Each named move below is a turn or a mirror, shown by a few rows before and after it. Which moves, in which order, take the first row of each later pair to the second? The first pair is answered.
move kap:
[ 17,  12,  31,   7,  -3,  18,  28,  42,   5,  56, -15,  11,  12, -24, -32,
 -20,  -5, -36,  10, -14]  ->  [  6,  14,  23,  32,  23,  18,  30,  38,  37,  29,  -9,  25, -13,   1, -37,
 -21, -31,   7, -14, -22]
[ -5,  -1,  -8,   7,   3,   4,  27,  13, -27,  -6,   9,  -1, -17,   0,  -6,
  13, -18,  21, -19,   0]  ->  [  0,  -2,  -4,  -5, -10,   4,  27,  15, -43,   8,   6,  -7,  -4, -13,  -4,
  13,  -6,   0,  -7,   4]
[ -9,  -7, -26,  -1,  12, -15,  -7, -15,   5, -25,   2,  11, -14,  17,   3,
  11,   1,  29, -10,  10]  ->  [  0,  -9, -18, -24, -12, -14,  -8, -12, -26,  -1,  -4,  -3,  10,  -7,   8,
  12,  25, -11,  14,  19]
[ 15,  20, -22, -10,  -1, -19,   8, -13, -25, -16,   3,  10,  -7, -14, -16,
   0,  -2,  38, -15,   6]  ->  [ 19,  20, -19, -19, -12, -19,   8, -11, -38,  -7,   1,   6,   2, -23, -15,
   1,   8,  22,  -6,  10]
move melad:
[ -3, -13, -19,   8,  18, -10, -14, -11,   5, -19,   4,   9, -25,  15,  -7,
   6, -18,  36, -19,   8]  ->  [  0, -18, -21, -19,  -8, -15, -24, -20, -28, -15,   1, -13,  -1,  -2,  15,
  11,  11,  -5,   8,  25]
[ -2,   8,   7, -16,   8,  -8,  -6,  -5,  -8,   0, -13,   0,   0,  -4,  -5,
  -4,  17,   3,  -1,  14]  ->  [ -3,   9,   7,  -8,  16,  -6,  -3,  -3,   1,  -1, -12,   7,  -6,   1, -11,
  -6,   8,  15,  -8,   9]
[ 21,  -2,  -7,  -8, -12,  -2,   7,  12, -25,  21, -10,  17,   0, -11, -35,
  -3,   9,  -1,   0,   2]  ->  [ 20,   0,  -7,  -2,  -6,  -2,   9,  13, -17,  21, -11,  21,  -5,  -8, -39,
  -4,   3,   7,  -6,  -1]
[ 14, -23,  -3, -21, -20,  -8,   4,  -4, -20,  27,  12, -10,  16, -16,   0,
   5,  43, -10,  10,  10]  ->  [ 10, -16,  -1,  14,  12,  -3,  17,   7,  22,  20,  15,  17, -14,   4, -27,
  -4,   6,  39, -23, -10]
move fot:
[  9,   3,  11,   2,  -4,  11,  -2,  12,  20,  18,   2,   4,  13,  -6,  -4,
 -13,  -2, -10,  10,  -9]  ->  [ -2,  -7, -12,   1,   2,   0, -18,  -9,  18, -17,  11,   1,  -1,  11,  15,
  -4,  -1,  14,   0,   3]
[ 19,  -9, -20, -15,   1, -24,  -2,   2, -10,  10,  -3,  17, -22,  -5, -26,
   9,  11,  35, -20,   7]  ->  [  3,   9,  29,   0,   2,  16,  12,  21,  25,  11,  -2, -11,  22, -11,   0,
 -14,   4, -34,  19, -12]
[  4,  -2,   3,   3,   4,   9,  13,  10,   3, -12, -12, -13, -15,  -4,  -5,
   4, -15, -15,  -8,  -3]  ->  [  2,  -5,  -4,   1,   5,   3,   9,   5,   0, -18, -12, -12, -20,   0,  -3,
   7, -14,  -6, -13,   1]
move pip:
[ 15,   7,   2,   6,   5,  -1,   7,  17,  -4,  31,  -4,  22,  -9, -10, -39,
   6,  -3,  10, -16,  -6]  ->  [ 12,  -5, -21, -15, -10, -17, -12,  -5, -32,  13,   0,   9,  -9, -10, -17,
  20,  18,   9, -10,  16]
[-23,   0, -15,  -1, -17, -15,  -4,  -2,  -4, -23,   4, -10,   5,   4,   6,
  17,  20,   5,  -1,   8]  ->  [-26,  10,   8,   9, -14,   3,   7,  12,  14, -13,   2, -13,  18,  -1,   5,
   6,  11, -18,  10,  -4]
[ -3, -11,  -2,   2,  -7,   0,  -4,  -2,  -4, -16,   2,   4,   8,  -5,  23,
   4,   8, -13,  10,   6]  ->  [ -3,  -4,  12,  15,   1,  10,   8,  11,  13,  -4,  -1,  12,   8,  -5,  10,
  -5,  -5, -13,   7,  -8]

Between the rows of a pair lie two moves.
[  4,   5,  11,  -3,  -8,   8,  -8, -13,  -2,  14,  -1,   0,   4, -15,   8,
   6,   3, -10,  10,  -3]  ->  [ -2,   3,   1,   6,   3,   4, -11, -20,   8,  -3,   3,   6, -11,  -1,   9,
   9,  -6,  16,  -4,  -3]	fot then melad
[ -9,   4,  12,  -9, -20,  10,  -3, -13,  -7,  -5,  -2, -24,  12,  -4,  20,
   4,  17, -35,  25,   5]  ->  [ -3,   8,   5,  20,   9,   6,  12,  -1,  22,   1,  -4,  13, -28,  12, -22,
   0, -16,  28, -16, -14]	melad then fot
[  6,  -2,  -8, -14, -12,  -8,  -2,   5, -23,  13,  -4,   1,   3, -15,  -9,
   4,  11,  -6,  -1,  11]  ->  [ -7,  -4, -14, -11,  -7,  -7, -12,  -8, -14, -16,   3,  -9,   3,  -1,  13,
   5,  10,  -3,   1,  16]	kap then pip
[  1,  12,  26,   7,   2,  20,  14,   5,  20,   1,  -4, -10,   9,  -3,   5,
 -11,  -8, -20,   6, -14]  ->  [  3,  11,  21,  14,  11,  16,  15,   4,  26,  -1,  -3,   1,  -4,   4,  -6,
 -10, -17,   2,  -8, -17]	pip then fot
[  1, -16, -21, -12,   0, -13,  -6,  -8,  -7,  12,  -3,   4, -10,  11,  -8,
  26,  -2,  18,  -6,   3]  ->  [ -3,  -6,   6, -10,  -6,   7,   3,   5,   4,  23,  -5, -12,  19,   0,   2,
  15,   0, -27,  19,  -5]	kap then fot
[ -7,  -9, -24,  -1,   1, -13, -14, -14,  -8, -26,   4,  -4, -15,  10,  17,
   8,   3,  24, -13,  14]  ->  [-14,   1,   6,   1,  -5,   9,  -6,  -1,   3, -19,   3, -23,  15,   0,  33,
  -5,   6, -26,  16,   6]	melad then pip
[ 16,  12,  -6,  -4,  -6,  -3,  -7,  10,  -1,   0,   3,  -4,  18,  17, -14,
 -20,  16, -15,  19,   9]  ->  [  9,   8, -18,   2,   3,  -7, -13,   1,   6, -19,   7,  -2,   4,  30, -10,
 -16,  10,   7,   7,  11]	kap then pip
[  8,  -6,   7, -16,  -5,  -2,  15,  -1, -27,  19,  -7, -12,   7, -11,  18,
   1,  19, -16,   0,  12]  ->  [  8,   4,  21,   3,  10,   9,  30,  15,  -1,  31,  -9,   1,   1,  -7,  -2,
  -9,  -1,  -6, -10,  -5]	pip then melad
[  1,  -5, -14, -15,  -1,  -9,  -5,  -9, -13,  -3,   2,  -1,   1,  -2,   2,
   6,   6,   4,   1,  13]  ->  [ -3,  -5, -15, -12,   1,  -8,  -7, -12, -11,  -9,   4,  -2,   0,   2,   6,
   6,   4,   5,   1,  13]	pip then fot
[  1, -10, -10,  -1,   8,  -5,  -7, -13,   3, -23,   8, -12,  -6,   6,  24,
  11,   9,   5,   1,   8]  ->  [ 16, -11, -15,  -3,   8, -13,   0,  -6,  -7,   1,   1,   6, -19,  -1,  -3,
  13,   8,  23, -12,   6]	pip then fot
[ -4,   4, -17,   3,  -9, -16, -21,   4, -27,  20,   3,  -3,  -4, -22,  16,
  -2,   9, -30,  25,  -9]  ->  [-13,   0, -26,   6,  -4, -19, -28,  -6, -22,  -3,   8,  -6,  -9, -11,  29,
   2,   7, -19,  21,  -4]	kap then melad
[ 21, -20, -11,  -6,  -6, -15,  -2,  16,  -3,   5,  -2,  14, -25,  -7, -13,
   1,  -4,  10,  -8,  12]  ->  [ 18, -21, -14,  -6,  -5, -15,  -4,  13,  -2,  -1,   0,  13, -27,  -3,  -9,
   2,  -5,  14,  -9,  13]	melad then kap
[ -8,  18,  13,  29,  23,  19,  11,   7,  26,  -5,  -4,  -5,   5,   6, -10,
 -11, -16,   3,   6, -11]  ->  [  6,  18,  13,  20,  14,  13,  16,  15,   9,  23, -11,   4,   4,  -7, -30,
  -9, -10,   3,   4, -11]	pip then fot
[-10,  -4,   7,  14,  17,   7,   0,   5,  20,  -8,   1,   7,  -4,  10,  -5,
   2, -21,  20, -15,  -4]  ->  [ -1,  -1,  17,  11,  13,  10,   8,  15,  15,  13,  -4,  10,   3,  -1, -18,
  -2, -19,   9, -11,  -9]	kap then melad
[-2, -3, -4, -3, -5, -3, -4, -2, -9, -5,  2, -8,  6,  0,  7,  1,  0, -5,
 10,  7]  ->  [ -4,  -4,  -6,   1,   0,  -3,  -4,  -4,  -3, -12,   4,  -6,   2,   5,   7,
   1,  -4,   3,   6,   6]	kap then melad
[ 18,   0,  -6,   2,  -1,   2,  10,   6, -16,  -5,   7, -15,   7,   6,  -1,
  16,   5, -14,  -6,  12]  ->  [ 13,   0,  -7,   7,   4,   3,   8,   3,  -8, -17,   9, -17,   5,  13,   5,
  15,   1, -10,  -7,  11]	kap then pip
[  5,  -4,  -4, -17,   5,   7,   8,  10, -19,   9,  -9,  30,   4, -11,   8,
   0,   3, -29, -16,  17]  ->  [  0,  -1,  -4,  -2,  19,  10,  11,  12,   0,   2,  -7,  39,  -8,   1,   1,
  -3, -11,  -8, -29,   9]	pip then kap
[  9,  -2, -30,   1,  14,   8,  12, -17,  -3,  -6,   6,  -8,  -4,  12,   4,
  -2,  19,  20,  10,  -2]  ->  [ 18,   3, -16,  -1,   8,  13,  22,  -4,  -8,  22,  -1,  -5,   6,  -1,  -9,
  -7,  21,   2,  17,  -9]	melad then fot
[  5,   4,   2,   4,  13,  -4,  10,  10,  12,   7,  -5,   7,   2,  -3, -11,
  -7,  -9,  18,  -3,  -3]  ->  [  5,  -4, -13, -13,   1, -15,  -2,  -4, -12,  -1,  -4,  -1,   4,  -6,   2,
   3,   9,  15,   3,  13]	pip then kap
[ -3,  -5,   8, -17, -33,   7,   0,   0, -18, -13,   0, -20,  24, -11,  11,
  -7,   4, -38,  19,  15]  ->  [ -2, -10, -18,   4,  -5, -10,   0,  -5,  -1, -28,   3,  13, -23,  13, -17,
   1, -22,  38, -27,  10]	fot then melad
[  5,   1,   5,  -4,   8,  -9,   2,   3,   8,   7,   3,  13,  -3,   0, -19,
  -3,  -8,  14,  -6, -14]  ->  [ -9,  -1,   7,  -8,   4,  -2,  -8,  -7,  10, -17,   9,  -8,  12,   4,  11,
  -3,   0,  -7,  11,  -7]	kap then fot
